One vector is turned by the same rotation once a tick. Each row is the vector after some number of ticks, and that number follows the row.
The counts run from 0 to 281.
[128 102 145 140 113 201 113 136 106 109 112  94 150 103 108  94 112 158
 145 104  89 102 150  97 149 181 115 118 117 133 121 183 109 101 144 159
 133  97  97 100 112 132 163 167 124 113 130 171 132 127 155 135  96 195
 133 121 153 164  89 106 141 111 116 117 111 128 113 125 166 141 146 158
 193] : 212
[105 152 140 108 141 144 130 156 117 152 133 125 182 135 136 143 163 133
 140 113 105 124 103 118 108 111 146 159 142 133  82 154 104 125 124 173
 167 124 155 126 112 145  90 140 155 158  80  90 102 142 137 133 144 110
 145 137  53 165 144  98 105 166 131 157 119 159 140  84  98 180 148  75
  78] : 270
[ 81 139 115 149 165 131 125 128 140 172 114 109 179 133 121 133 144 125
 140  87  99 120 177 123 170 164 141 118 139 149 156 122  88 136 163 143
 111 148 163 157 147 179 102 120 123 136  90 110 174  97 148 177 138  97
 106 114 164  99 154 125  80 169 132 148 183 140 176 110 138 121 125  88
 120] : 143
[110 107 124 130 171 151 117 134 148 122 123  90 187 130 130 159 122 118
 139 153  74 156 125  99 113 146 103 199 130 145 128 179 124 158 118 144
 133 150 192 121 113 134  95 107 142 142  80 149 147 179 152 128 129 109
 152 108 136 130 146 100 131 161 127 162 178 135  73 119 131 161 146  92
 128] : 257
[ 87 146 107 132 119 136  94 158 158 146 150 109 146 127 147 100 183 132
 138 137 120  87 121 131 144 114 158 122 159 145 111 123  64 133 125 138
 149 106 161 149 173 192  74 114 144 153  76 138 127  99 145 150 108 116
 125 122 112 164 134 119 120 157 152 123 117 130 151  92 138 167 143 119
 194] : 120
[159 118 154 164 135 184 178 132 132 137 139 100 105 132 130  71 102 114
 175 123 111 138 172  96 136 149 108 139 133 133 124 148 113 148 140 125
 150 144  72 100  73 122 201 153 125 124 129 112  81 127 133 135 103 156
 159 101 168 112 101 145 141  98  99 103 140 142 112 129 154 117 109 159
 151] : 195
[110 137 153 131 160 117 170 132 101 166 145 127 188 131 125 131 153  73
 166 100 133 127 159 121 142 140 148 144 136 156 121  84 101 131 151 108
 121 130  66 134 107 158 127 146 118 113 127 101 144  91 160 156 111 151
 138 137 168  82 156 104 165 157 162 130 183 119 152 102  96 143 119 127
  57] : 160
[100 116 141 158 177 164 122 141 121 134 150 101 192 125 161 124 162 109
 137  94 128 187 130 135 114 109  81 178 126 124 138 130 109 113 166 142
  96 152 105 129 102 129 111 153 153 129 137 118 143 122 140 148 129 133
 174 144 160 129 157 121 165 173  90 123 201 150  92 103 160  89 163 147
 114] : 0
[131 141 142 114  98 195 147 120 119 128 105 122 100 139 124  70 122 159
 146 108 100  96 139 142 142 175 139  95 131 140 125 166 112 124 132 150
 140  97  91  90 129 118 168 199 136 114  94 154 119 103 118 123 104 159
 132 122 137 184 105 112 135  84 106 116  72 137 127  94 146 140 145 134
 169] : 208
[127 147 190 145 131 193 139 148 106 126 165 152 144 130 152 111 189  94
 104 130  98 128 147 126  86  96 139 154 142 169 103 127 146 154 143 143
 175 114 104 116 139 134 125  93 159  94 100  75  60 109  82 129 107 118
 159 108 166 140 136 100 152 130 117 114 109 129 102  96 139 128 148  90
 110] : 32
[114 128 138 101 167 192 111 139 103 127  89 107 158 173  85  77 119 129
 158 148 114 110 170 120 170 156  61 143 117  96 136 159  60 124 143 116
 113 127 108 102 130 107  82 141 134 113 144 142 145 148 151 129 159 114
 167 112 166 150 109 129 152 123 128 110 127 164 115 121 170 108 163 157
 168] : 224
[129 131 177 149 136 171 167 127  83 115 179 132 155 115 139 110 179  98
 105  92 107 138 117 114 129  70 152 164 139 154  84 120 107 160 149 147
 141 142  96 105 117 113 127 106 156 129 104  93  86 121 111 102 111 118
 162 134 142 159 145 125 119 162  80 146 127 156 114 117 115 115 156 117
  90] : 23
[112 150 198 117 112 148 178 132 105 142 177  80 139 119 130 104 138 116
 169 123 118 116 163 117 148 109 152 137 102 155  87 115  94 141 109 147
 168 108  49 100 120 127 170 142 101 142 122 117 123 128 124 139  67 143
 123 133 168 148 112 119 139 116 131 142 112 147 132 111 141 169  89 159
  86] : 183
[105 101 120 135 173 202  91 103 116 106  97 119 148 164 126 114 110 144
 129 130  96 133 123 125 140 175  85 140 118 135 168 182 109 123 145 153
 122 138 135  93 115 115 127 163 163  85 105 186 163 137 140 130 132 135
 139  86 171 138 132 111 154 110 111 143 149 140  83 141 189 104 157 144
 178] : 231
[122 122 142 126 171 142 129 147 106 128 158 111 201 128 138 147 144 130
 122 139  99 156 105  89 113  85 132 198 121 134  93 141 107 183 113 152
 152 144 140 121 107 135 108 105 166 134  78 148 108 161 171 110 149 126
 146 115  85 137 130 114 102 157 123 180 144 140 116 137 126 167 132  99
 104] : 265
[121 135 165 149 117 182 155 136  93 104 161 128 137 109 150 113 177 134
 109  79 100 150 121 134 131  96 135 154 142 172  93 131 132 145 147 176
 133 127 120 106 108 115 140 129 149 129  92  92 110 128  77 115  88 106
 161 120 144 175 158 118 115 159  87 149 117 153 103  94 115 115 142 104
 103] : 22
[152 123  50 150 140 120 130 153 146 131 119 146 139 118 155 125 164 117
 172 117 101 121 126 143 169 153 151 120 201 153 121 145  78 130 154 132
  92 151 149 152 154 183  98 131 146 149  64 151 143  89 170 136 132 133
 138 112 122 138 155 110 114 148 120 120 148 132 126  87 103 104 143 100
 184] : 126
[121 131  84 140 155 132 139 143 153 145 156 128 106 150 181 111 176 128
 153 136 127 117 103 153 162 112 114 116 171 129 117 132  55 144 147 137
 129 146 169 126 145 151  91 113 162 143  71 132 133  93 146 147 124 104
 126  97 127 149 161 126  87 125  96 133 133 148 127  82 151  98 135 137
 181] : 118
[142  99 137 125 146 157 140 131 125 124 121 161 101 174  88 117  79 155
 187 150 154 139  90 143 164 166 106 118 102  81 144 139 104 102 140 156
 142 162 167 113  46 117 146 129 148 108 121 123 143 139 118 162  98 146
 104  90 124 164 141 114 118 129 135 185 159 131 118  94 119  88 134 162
 153] : 81
[126 124 144 150 122 155 174 118 111 116 155 124 169 106 108 179 125 105
 148  73 111 165 162 119 160 139 170 132 118 216 121  92 112 136 154 136
 107 148 114 145 144 159 152 135 109 124  99 118 172 119 132 145  76 132
 139 136 173  87 180 117 146 143 129 158 177 126 113 121 119 122  97 133
 105] : 158
[107 172 176 121 140 158 140 167  82 139 132 107 160 114 147 106 184 102
 134 117  83 121 183 128 119 137 113 150 145 126  95 142 126 141 142 165
 157 119 137 115 115 130 100  94 115 131 128  52  97 150  99 130 140  97
 153 110 184 164 118 111 111 171 117 120 118 155 125  83 111 119 157  82
  95] : 29
[ 60 143 168 139 143 153 128 133 146 136 125  81 226 124 136  96 167  96
 119 120 123 154 123 129  91  97 140 161 118 135 134 112 133 162 133 122
 124 131 116 115 132 136 102 125 153 130 116 135 117 131 128 108 123 119
 192 164 149 151 129 124 175 174 149 112 168 121 121 119 141 162 163 123
 108] : 6
[108 125 130 135 136 185 129 138 138 125 153 145 167 140 152 145 158 134
 111 135 111 161  71 125  91 104 151 177 124 169 113 156 134 146 112 156
 153 129 153 129 124 128 118 161 195 134  51 136 116 144 124 122 112 114
 143 104  74 146 180  86 138 123 127 157 128 147  87 106 132 166 138  91
 106] : 263
[151 140 161 120 101 153 232 104 115 148 156 106 102 123 128 124 111 110
 182 112 112 137 141 157 156 131 163  99 141 149  93 122 124 145 111 141
 141 122  78 105  93 124 188 174 114 157  82 124 114  93 114 126  80 131
 151 127 155 157 136 122 127 101  95 125 126 158 121  89 109 129 148 133
  83] : 181
[119 137 112  92 139 104 132 161 146 146 127 123 125 155 133  91 154 121
 194 166 163 115  69 131 144 101 121 154 151  88 110 134  53 131 107 122
 134 144 126 129  98 151  87 134 168 135 102 158 118 122 149 111 118 125
 135 105  79 182 135 106 165 142 167 150 106 142 136  81  99 157 114 161
 155] : 101
[116 105 170 131 133 158 111 123 145 149 162 127 136 163 131 105 130 131
 161 175 164 101  72 123 125 112  97 131  88  78 125 121  94 120 118 129
 184 133 147 124  87 141 121  97 166  89 124 127 111 135 152 175  80 149
 100 118 122 148 116 122 177 145 177 141 158 117 118 105 144 139 128 187
 152] : 87
[124 142 137 125 137 135 192 129 130 144 119 128 157 127  91 150  92  91
 182  87 113 161 167 138 180 175 160 129 136 185 128 110 112 127 144 131
 108 153 119 135  99 146 138 159  90 143 107  81 174 120 108 131 117 102
 154 136 171 106 177 126 135 157 134 151 173 141 129 105  95 124 111 118
  72] : 162
[187 132 161 115 117 205 149 129  78 111 119 197 110 137  72 119 123 131
 139  96 104 114 121 109 138 141 183 112 115 160 106 137 131 137 145 162
 159 142 120 101 133 115 148 120 158  90  84  89  86 125 100 122 110 154
 130 118 143 159 116 141 100 122 124 148  98 121 138 121  99 106 146  92
 136] : 49
[143 127 157 115 143 192 120 136 106 141  98 164 123 135 100 141  84 140
 178 157 116 117 158 131 132 197 129 128  89 132 131 159 151 104 140 175
 186 128 163 111 117 132 148  86 133  81 115 105 127 149 131 187 109 167
 115 102 192 141 109 117 147 140 162 127 149 116 113 120 127  95 136 109
 156] : 62
[142 127 166 102 135 179 126 135  80 117 136 108 136 144  98  71 125 133
 144 121 121  95 131 106 165 110 122 126 114 141  96 147  59 157 134 134
 142 114  61  74 157 110 147 137 145 111 111 180 109 124 159 108 117 160
 140 129 151 179  80 143 117 106 117 112  84 152 138 141 152 129 146 174
 175] : 210
[114 105 148 112 163 186 105 117  95  89 174 121 179 161 112 150 149 126
  85 131 111 130  90 105 136  95  82 177 106 128 125 148  68 134 127 129
 112 142 133 119 129 102  84 116 157 113 105 145 139 170 152 130 105 123
 152 122 123 147 167 121 147 155 116 168 147 162  93 118 147 124 162 159
 128] : 246
[ 72 144 142 128 148 152 137 114 113 172 154 138 164 170 139 123 173 112
 125 101 133 117 137 170 151 120 161  93 122 177 142  87  89 143 150 132
 132 125 118 146 189 162  96 142 154 118  88 105 163  62 133 157 125  99
 116 117 155 110 182 124 108 141 144 129 139 134 168 111 142 131 124 117
 101] : 146
[102 118  99 152 117 149 103 153 183 125 138 109 138 121 157 119 164 146
 140 111  98 120 120 108 163 126 151 129 158 169 118 137  67 137 139 158
 129 128 184 145 172 185 100  97 139 154  66 155 147 113 136 152  93 112
 127 113 122 146 148 120 107 159 141 131 136 123 107 102 148 147 109 127
 212] : 121
[105 142 146 125 138 146 159 130 138 128 114 108 166 103 131 101 152 118
 140 109  92 166 124 146 135 124 161 157 153 143 120 130 134 167 134 166
 105 136 153 102 112 117 122 148 155 164  79 137 148 127  95  78 128  95
 189 132 162 186 138 128 115 151  83 132 163 161 100 108 114 142 172  87
  87] : 12
[117 132  75 143 147 112 114 171 148 136 123 103 158 103 154 126 163 130
 181 121 103 127 152 109 167 155 129 132 179 144 117 141  63 134 151 155
 120 141 157 152 160 186  89  93 125 154  80 151 149 109 176 161 131 128
 126 107 139 123 147 114 103 168 130 139 140 130 129  96 128 130 115 108
 197] : 125
[ 99 103 113 184 106 174 111 136 191 134 175 117 135 138 158 101 164 150
 115 132 137 114  86 106 134 115 117 112 147 135 129 132  72 127 151 148
 139 130 179 138 118 170 117 121 174 124  86 137 100 102 133 161  90 125
 118  94  90 131 157 119 124 137 136 148 138 118 129  93 167 138 111 151
 193] : 113
[162 112 169 101 144 186 127 122  97 112 116 192 121 163  98 117 107 118
 176 168 148 121  89 148 126 146 164 131  84 139 108 121 144 134 120 129
 170 147 113 110 149 122 163 114 167  49  96 151 105 118 136 138  97 178
 128 117 145 136 128 128 175 113 172 143 130  99 113 136 119 116 128 139
 155] : 68
[117 116  99 144 149 139 149 107 147 163 102 143 157 139 115 136 129 109
 145  78 100 123 157 150 180 160 159  94 151 163 146 110  94 145 157 129
  98 158 164 146 145 181 113 136 139 141  66 115 164  75 138 160 144  99
 143 124 159 109 168 141  80 156 122 131 188 139 155 115 123 106 151  93
 112] : 144
[152 133 149 135 141 186 131 132  73 140 111 187 120 141 108 110 115 133
 148 105 120  99 141 130 109 182 124 101 111 122 126 152 136  99 159 173
 179 126 121 115  92 127 156 123 154  61 123  74  91  97 128 178 120 175
 102 100 165 144 126  95 131 123 132 126 126 130 145 110 108  82 142 100
 119] : 54
[ 84 139 140  95 150 163 115 137 141 127 120 115 188 170 111 140 142 124
 127 157  93 109 116 132 111 137  93 162 123 124 125 177  92 111 110 121
 129 115 169 125 120 133  51 136 143 131  98 112 140 173 135 133 131  94
 166 119 114 166 154  98 160 159 159 147 152 172 101  86 131 163 183 113
  98] : 252
[171 113 145 132 138 181 135 129  78 116  98 187 130 122  89 127  91 119
 146 106 105  95 148 102 134 197 138 106 114 129 128 149 148 124 155 166
 162 134 153 105  86 132 156 103 136  92 106  91  76 126 135 156 123 182
 122 118 157 151  89 136 110 148 130 143 138 116 143 122  90  98 166  89
 125] : 53
[150 145 143 118  95 156 209 154 130 137 109 100 120 123 110  95 111 114
 192 113  96 120 179 120 146 170 141 111 149 136  91 157 108 111 126 121
 142 123  88 106  85 138 159 173  99 160 126  94 103 118 125 122  93 136
 167 129 146 153 112 124 144 125 137 105 118 152 135  78 100 168 140 132
 107] : 189
[126 138 138 145 149 159 124 165 124 142 144 108 182 108 147 154 139 147
 151  99  99 147 159  87 119 129 111 165 117 138 101 161 113 120 149 188
 162 126 192 142 110 159 112  84 137 151  90  78  87 167 154 165 129 133
 138 121  93 123 140 119  95 183 115 160 157 134 113 100 121 150 120  82
 119] : 275
[118 112 155 129 153 169 106 118 106 107 153 113 201 145  99 143 129 104
 111 139 105 114 114  85 127 112  96 173 104 105 116 157  86 134 135 110
 126 144 146 118 102 128  77 107 152 127 100 154 123 176 177 124 119 135
 146 157 118 140 134 119 150 165 141 163 171 147  98 132 124 151 194 145
 119] : 247
[ 55 151 158 130 178 129 136 144 108 158 111  98 183 121 172 100 189  97
 141 134 113 168 133 152  96 119 113 171 141 115 135 114 141 167 143 137
 121 132  99 106 100 123 105 151 169 127 103 127 138 117 122 112 148 108
 164 110 165 162 138 105 144 158 117 119 165 147 125 100 140 142 156 100
  80] : 10
[107 121  87 163 149 132 117 150 183 148 122 103 151 131 172  99 155 134
 149 137 106  92 119 113 143 160 116 111 163 107 132 156  95 118 137 135
 140 136 183 158  91 193  93 103 167 144  86 143 124  96 167 172 122 117
 122  95 104 149 117 113 107 163 148 132 161 127 154  80 130 148 134 113
 179] : 116
[167 117 156 153 102 172 202 121 134 126 166 100 135  98 122 116  91 107
 166  92 106 133 157 111 149 150 159 123 126 156  91 142 130 131 128 123
 147 135  78 105  85 146 196 160 108 152 112 126  90 120 143 130  67 169
 162 146 152 140  91 112 141 120 116 123 153 124 115 114 112 152 127 159
 119] : 185
